Where one turn sends some rows of the set: a few examples, then the rows asked
lovop: [ -3   4 -13   3  -6  -2 -12   4  11  12  -1   9 -16  15   0  20 -20]
kini: [ -2   4 -14   1  -6  -3 -15   4   7  11  -3   8 -18  14  -1  22 -17]
Tova: [ -4   6 -22   7   8 -15 -11   4   8  12  -2  14 -20  -2   4  18 -20]
nasu: [ -6  12  -2   5  11 -10   8  -4  18  12  12 -14 -19 -17  13  -2 -10]
ledun: [ -6   8   1   7   6  -4   9  -7  23  14  13 -14 -14 -11   6  -3 -11]
Mima: [ -5   2 -19  11   5  -8  -7   2  15  15   1  14 -15   3  -1  15 -23]
kana: [  4  13   3   5  16  -3   7  -4  13   5  17  -6 -19 -14  19   3 -11]
zukiz: [ -3   5 -23   5   6 -15 -14   4   5  11  -4  12 -21  -2   0  19 -16]
zuzev: [ -4   4   3   7   1   1   7  -8  21  16  11 -17 -12  -8  -4  -1  -6]
ganud: [ 11   5   5   0   0   6  -4  -7   2   5   9 -15 -18  -8  -7  12   6]
Tagi: [ -3  12   1   8  15  -4   4  -1  12   4  12  -7 -19  -5  24  -3 -16]
petog: [ -1  14  -2   2  16  -9  -2   1   2   1   7 -10 -25 -10  24   0  -9]
susev: [ -5   9 -16   2   2  -9 -11   6  10  10  -1  12 -20   9  12  19 -23]
Veb: [ -1   3 -22   5   2 -12 -15   3   3  11  -5  10 -21   0  -5  21 -13]
Zozum: [ -4   5 -13   5  -3  -3 -10   4  14  12   0  11 -15  15   5  18 -23]
budi: [  7   5   8   8   4  10   7  -9  17   9  17  -9 -11  -4   1   4  -8]
negi: [  5   8  -1  -3   4  -3 -11  -1  -9   1   0 -18 -25  -5   3   8   6]
vod: [ -1   1 -20   6  -1  -8 -14   3   6  13  -4  10 -18   3 -10  21 -13]
galug: [ -5  13  -5   0  12 -15   3  -3  10  10   8 -16 -23 -20  13   2  -5]
mutu: [ -2   3   3   4  -4   1   3  -8  15  14   8 -20 -14  -8 -10   3   1]
fezib: [ -2   0 -19   9  -1  -6 -12   1  10  14  -2  11 -15   6 -10  19 -16]
debi: [  0   5   0   0  -3  -3  -2  -7   7  12   4 -22 -18 -11 -10   6   6]
nok: [ -1   9  -3  -3   2  -9  -4  -5   3  10   2 -22 -23 -17  -3   7   7]
sivu: [  6  15   0   1  16  -7   2  -3   5   2  13  -8 -24 -18  19   7  -5]
miza: [  9  13  -1  -3  12  -6  -3  -3  -2   1   9 -12 -25 -18  11  11   2]
sanan: [  2  13  -3  -2  11  -9  -8   1  -7   0   2 -14 -28  -9  16   6   0]
Vovi: [  5   3   3   1  -2   5  -9  -4  -3   4   2 -19 -19   2  -6   7   5]
Toval: [ -5   7 -14   4   0  -6 -10   5  13  11   1  12 -17  12  10  18 -25]
Vifa: [  5   8   6   9  11   4   9  -7  19   8  18  -7 -13  -8  11   2 -12]
Kavim: [ -3  12  -5  -3   8 -14  -1  -3   4   9   4 -19 -25 -20   7   5   2]
zamir: [ -3   8 -16  -1  -2 -10 -16   6   3   8  -4   9 -22   9   6  23 -16]
Lerur: [ -2   6 -15  -1  -5  -6 -16   5   4   9  -4   8 -20  11   2  23 -15]
nusis: [ -5   5 -21  10   8 -12  -8   3  13  13   1  14 -17   1   3  16 -23]
Tetog: [ 11   9   2  -3   5  -1  -5  -5  -3   2   7 -15 -23 -14   0  13   7]
nuv: [ -3   0 -18  11   1  -6  -9   1  14  15   0  13 -13   6  -7  17 -20]
Kar: [ -4   9 -17   0   1 -11 -14   7   6   9  -2  11 -22   8  11  21 -19]
bop: [  0   2   7  11   2  10   3  -6  16   9  12 -12 -10   8   2  -2 -11]
Bolot: [ 10   3   8   5   0  10   1  -9  10   8  13 -13 -13  -4  -7   8   0]
zere: [ -2   7   5  11  10   4   5  -4  17   7  13  -8 -13   3  15  -4 -17]
Mezaz: [  4   0   7   7  -3  10  -4  -6   7   7   7 -16 -13   7  -6   3  -2]

nuv goes to Tova
Tagi goes to negi
Now find these:
ledun goes to Kavim
Bolot goes to kana
Toval goes to zamir

Where one turn sends some rows of the set: a few examples, then the rows asked
pavi: [ -5  17  -2  18 -13   9 -21  -7  -8 -14   5  -5 -14   1 -25   0   3   7
 -11   8  -5 -20  14 -18   5]
Dazet: [ -7  -1 -11   6 -21  14  -6 -13   4 -22   9  -6  -4  -9 -21  -5 -10   2
  -1   6   1  -6   1  -9   7]
kolam: [-13  10   2  17   1   2 -19   0 -10  -7   5  -4 -17  -5 -17   1   9  16
 -15   5  -6 -23  21 -16   1]
modor: [  0  10   2  24 -15  15 -13 -16  -6 -20   8  -4  -1  -7  -9   0 -10  14
   9   9 -10 -21   3 -14   3]
dega: [-15   0   6  11   9  -6 -11   0   1  -6  -1   4 -15 -11  -2  -5   9  19
  -6   4 -14 -26  16  -9  -9]
Mutak: [ -8   4  -6   5  -8  -1  -6  13  13 -10  15   3 -19 -12 -12 -10  11  18
 -15  14  -8 -16  18   8  -7]
Nafe: [-10  -2  -1   4   1  -5  -4   6  16  -9   7   8 -16 -13  -1 -12   9  17
  -4   9 -14 -21  12   8 -13]
Doka: [  3  10  -3  16 -21  16  -5 -11   7 -23  15   0  -3  -9  -8  -6 -10  13
  10  14 -10 -16   0   0  -2]
pes: [-13   0   8  -5 -29  -5  -8   9 -19 -14  11  -2  -3   4   2   5  10   7
  -1   6  -8 -27   8  -9  19]
Giso: [ -5   3   6  -3 -32  -3  -5  12 -18 -14  14  -1  -5   6   1   5   5   3
   1   5  -6 -24   7 -10  20]
vitek: [-14  -5   7  -9 -27  -7  -4  14 -13 -12  13   2  -5   1   6   2  13  10
  -1   8 -10 -25  11  -1  14]
lep: [ -3   1   4  -5 -33  -4  -3  14 -13 -14  15  -1  -6   4   2   3   4   4
   2   7  -6 -22   7  -4  18]
Mamib: [-12  -4  14  23   0   0 -13 -10  -7  -5  -4  -3 -12  -7  -4   4  -7   7
  -7   1   4 -22  15 -17  -1]
goru: [-14  -3   9  -6 -25  -6  -5  11 -17 -12  11   0  -4   3   5   4  12  10
  -2   6 -10 -26  11  -6  17]
Gez: [-21 -11   1   9   1   4 -13 -10 -10  -9   1  -8  -5 -13 -12   1  -3  14
  -9  -2  -2 -16  16 -21   5]
mapi: [  2   6   1  17 -21  10  -5 -12   9 -16   3   0 -11  -4 -10  -4 -11  -7
   1  11   6 -12   1  -3   0]
kidi: [ -3   5   7  23 -12   9 -13 -15  -4 -12  -2  -3 -11  -2 -10   2 -11  -3
  -3   5   7 -16   6 -17   3]
dolo: [ -8   3   8  24  -2   9 -14 -11 -12 -11   5  -4  -2 -10  -4   2  -6  22
   4   4 -12 -26  10 -17   0]
Rivaz: [-10  -1   4 -11 -32  -6  -2  12 -12 -13  14   0  -5   2   5   1  11   8
   0   9  -9 -23   8   1  17]
getog: [-11  -4   9  18   5   2  -9  -4  -5  -9   8  -1  -6 -16   3   0  -1  30
   1   7 -14 -25  16  -7  -6]
nukis: [-15 -13  -6  -5  -5   0   2   3  14 -12  12  -2 -10 -21  -6  -8  -1  16
  -8   6  -4 -10  12   6  -3]
tibo: [ -9  -4   9  -4 -23  -9  -4  17 -18 -10  14   0  -7   2   6   5   8  10
  -2   4  -6 -25  13  -6  17]
penit: [  0  12 -10   6 -19   7  -7   6  16 -18  18   2 -19  -6 -19 -11   6   8
 -10  17  -5 -12  11   7  -3]
Fal: [ -7  -3   7  -8 -26 -10  -1  19 -12 -11  15   2  -7   0   8   3   7  11
  -1   7  -7 -24  10  -1  16]
vofef: [  1  18  -9  13 -21  13 -15  -2   4 -20  11  -2 -16   0 -25  -5   1   2
  -7  14  -2 -13   7  -6   3]
gabis: [ -4  -2   4  -8 -31  -7   0  17 -10 -13  15   2  -7   1   5   1   6   7
   0   8  -6 -22   7   0  16]
sako: [ -7  -6   3  12  -2   2   0   3   8 -11  14   3  -7 -19   4  -6  -2  29
   2  12 -16 -21  13   7  -8]
fipeb: [-10   0   4  -8 -34  -2  -4  10 -12 -16  15   1  -2   4   2   1   9   5
   1   9  -8 -24   6  -1  18]
bala: [ -8 -10   7   9  -4  -4   3   4  16  -5   6   6 -17 -14   4  -5  -3  11
  -7  10   3 -15  13   8 -10]
gam: [-21 -16   1   2   4  -2  -5  -1   0  -6   6  -5  -8 -19  -6  -3   1  21
 -11   0  -4 -15  17  -6  -1]
noku: [-14  -1  -4  10 -10  12 -13 -16  -8 -17   2 -11  -3  -7 -19   1  -8   6
  -4  -1   1 -12   6 -20  10]
kapa: [ -2   7  -8   4 -14   4  -3   1  21 -19  10   8 -14 -10  -8 -14   4   5
   2  13 -11 -15   2  10  -8]
ruk: [  0  15  -7  11 -19  12 -11  -9  11 -22   6   2 -10  -3 -14 -10  -1  -1
   5  11  -8 -16  -2  -4  -2]
mipu: [ -4  15  -1  19 -11   9 -20 -15  -4 -17  -1   0  -8  -1 -16  -2   1   1
   2   4  -7 -22   2 -18   2]
pob: [  0  -2   1   9 -17   4   2  -2  20 -14   8   4 -14  -9  -4  -8  -7   0
  -1  13   4 -10   4  11  -6]
viru: [-10   0   7  -6 -34  -3  -7   8 -17 -14  12  -1  -3   6   1   2   9   5
   2   8  -8 -25   7  -7  20]
Benob: [  1   2  -3  11 -15   9   0   0  14 -18  18   2  -6 -16  -2  -8  -6  21
   8  16 -12 -16   5  10  -7]
tigi: [ -7   0  10  -2 -26  -6  -5  13 -20 -12  11  -2  -5   3   4   6   7   7
  -1   3  -6 -25  10 -11  19]
Vige: [-14   2   1  10   3  -3 -12   9   1  -5   7   0 -19 -11 -11  -3  12  21
 -19   8  -8 -22  24  -5  -6]
ked: [-15 -10  13  16   4  -5  -5   0   4   0   1   2 -14 -13   3  -1  -2  13
 -10   4   1 -20  20  -5  -7]
zetin: [ -7  -7 -11  -3 -18   9   1  -4  15 -19  13  -3  -7 -14 -13  -9  -7   8
  -3   9  -1  -5   3   5   1]
depor: [-12   7   5  19   4   1 -20 -11  -7  -9  -3   0 -11  -5  -9  -2   5  11
  -2   1 -11 -27  12 -21  -2]

nukis goes to zetin
vitek goes to Rivaz
Now find these:
gabis goes to lep
mapi goes to kidi
dega goes to Nafe
dolo goes to getog
kolam goes to Vige

Where one turn sends some rows of the set: a few examples, then the rows asked
leve: [  3  -4   0  11 -11  -6  -1  -1  -6  -4  13  -5  -5  -9   8 -12 -24   3]
bime: [ 14  15   4   2  -1  -3   1   1   7 -10   4 -10  -1   1  12  11  -7  -8]
kune: [-18 -10  -7   3   5  -2  -9   1  -7  13  -4  -5  -4  -1 -14  -4 -13  11]
zafe: [ -8   9  -4  18 -14  12   1  -8   2 -10  -7  -8  -8   2  -6  -6 -11   5]
momim: [ 12  -9  -3   5   9   2  -2  -7   3  -5 -11   4   1   3  -2  12  -6  11]
Zoku: [-11  -1   1   4   4   4 -16   9  -8 -14  -6  -1 -14  11   0   0   0  12]
Kan: [-12   8   3   0 -12   3  -7  20  -2   3   7 -23  -7   4  -1  -3 -12  -2]
Lereg: [  0  -5  -5  15 -16  -2  -6   1   4   6  10  -3  -9  16  -8  -2 -12  -2]
gubis: [-10  -9   2   4  -2   4 -16  15   0  -4  -7  -6  -7   8   2   9   3  15]
bufut: [-10  17  -4  -9  -8  -1  -7  11  -3   5   4 -18   0   2  -7  -6 -17  -2]
vibos: [-12   3   0   6  15   2  -5   6   2  -1  -3  -6  -6   2  -9   9  16  -6]
Gima: [  6  10  -1   4  -1  13  10  -6  -2   4   8 -12   2 -15  -4  -5 -18  -8]
Gaz: [-11  16  -2  -8  -9  -2  -7  11  -2   8   5 -19   0   0  -5  -5 -17  -3]
Tozip: [ -3  13   8  16  -1  -6 -14  11   9  -3   1 -12  10 -10   3  12  -8  -4]
Zis: [ 14  -9  -3   1   9   2  -3  -6   1  -6 -10   4   1   3  -4  13  -7  11]
vero: [ 15  16   4   3   3  -3   5  -1   2 -14  -4  -8   2   2   9   7  -6  -3]
ses: [ -8   6   6  -1  16  -8   5   5   0  -2  -7  -9   9 -18   4   5  -1   3]
fomo: [-16 -10  -8  -2  -2  -2 -14   4  -3  13   4  -5  -2   0 -17  -4 -13   8]
rupun: [ -7 -12   5  -3  14  -2   3  13  -3   5  17 -10  -4  -6   5   4   4  -4]
nema: [ -5   0   8  -4  15  -8   6   5  -3  -2  -6  -8   3 -15  13   4  -3   5]
Vud: [ -6  11   7   2  14   1  -7  14 -14   9  -1 -13  -8   7  -8  -2 -11 -10]
mul: [  2  -6 -12   1  -6  -1  -6 -14   8 -14   5  -2  -3  -9   6   5  -7  12]
miduz: [  7  12   6  15   1   8 -19   7   7  -4   1  -6   6 -11   1  12  -2  -4]
gire: [  7  -6   0  10  -4  -3   1  -1  -9   3  16  -3  -7  -7   6  -7 -27   1]
Rubuf: [ 10   4  -8  -3   5   6  -1  -4  -7  -2  15 -12  -3 -18  -6  -4 -14 -11]
rifat: [  4 -10   6  -7  12   5  -7  18  -4  10  10 -10   1 -11   4   9  -3   1]
vaf: [ -8   8   8   6  12   0 -15  16 -16   6  -2  -5  -8   5 -11  -2 -11  -5]
revas: [ -6 -13   2  -5  15   1   2  12  -5   5  16  -9  -4  -6   5   7   2  -4]
mam: [-16   7  -2   4  11   0  -9   3   5  -6  -7 -11  -7   1  -5   8  15  -3]
pud: [ -2  12   9  14  -2  -7 -13  10  11  -2   1 -11  12  -7   2  12  -7  -2]
Nume: [  9  -8  -1  10   9  12   2 -11   2  -1  -6   5   3 -11  -2   7  -3   8]
kesuv: [ -5   1  -9  19 -13   1 -10  -2   5   7  11  -6  -9  12 -12   1 -11  -5]
vuf: [ -6 -14  -3   3  -2  -1  16  -4  -2  13   0  -4  -9   7  -2  -5  -5   7]
vasez: [-11   0   1   5   1   4 -18   7  -8 -12  -8   0 -12  13   1   4  -1  11]
vuzep: [ -6   7  -1  28 -10   0  -6  -5   0  -9  -3  -2  -9  -6  -2  -8  -6  -1]
malu: [  5  -4 -14  -3  -5   0   2 -12   7 -16   8  -6  -4  -8   5   1  -4   6]
Pid: [ -5 -12  -4   3  -2  -2  17  -3  -1  14  -2  -3  -5   7  -4  -5  -7   5]
vepev: [  9   5  -8  -5   6   6   1  -4  -4   1  13 -14  -2 -18  -5  -4 -15  -9]
Pana: [-11 -13  -3  -2  -4   7  14   3  -7   5   0 -12 -12   4  -1  -9 -11   9]
Roda: [ -5  10  -1  27 -10   2  -8  -6   0 -10  -4  -5 -11  -4  -1  -8  -9   0]

vaf goes to leve
zafe goes to miduz
Now find these:
Gaz goes to vepev
Pid goes to Zis
mul goes to mam

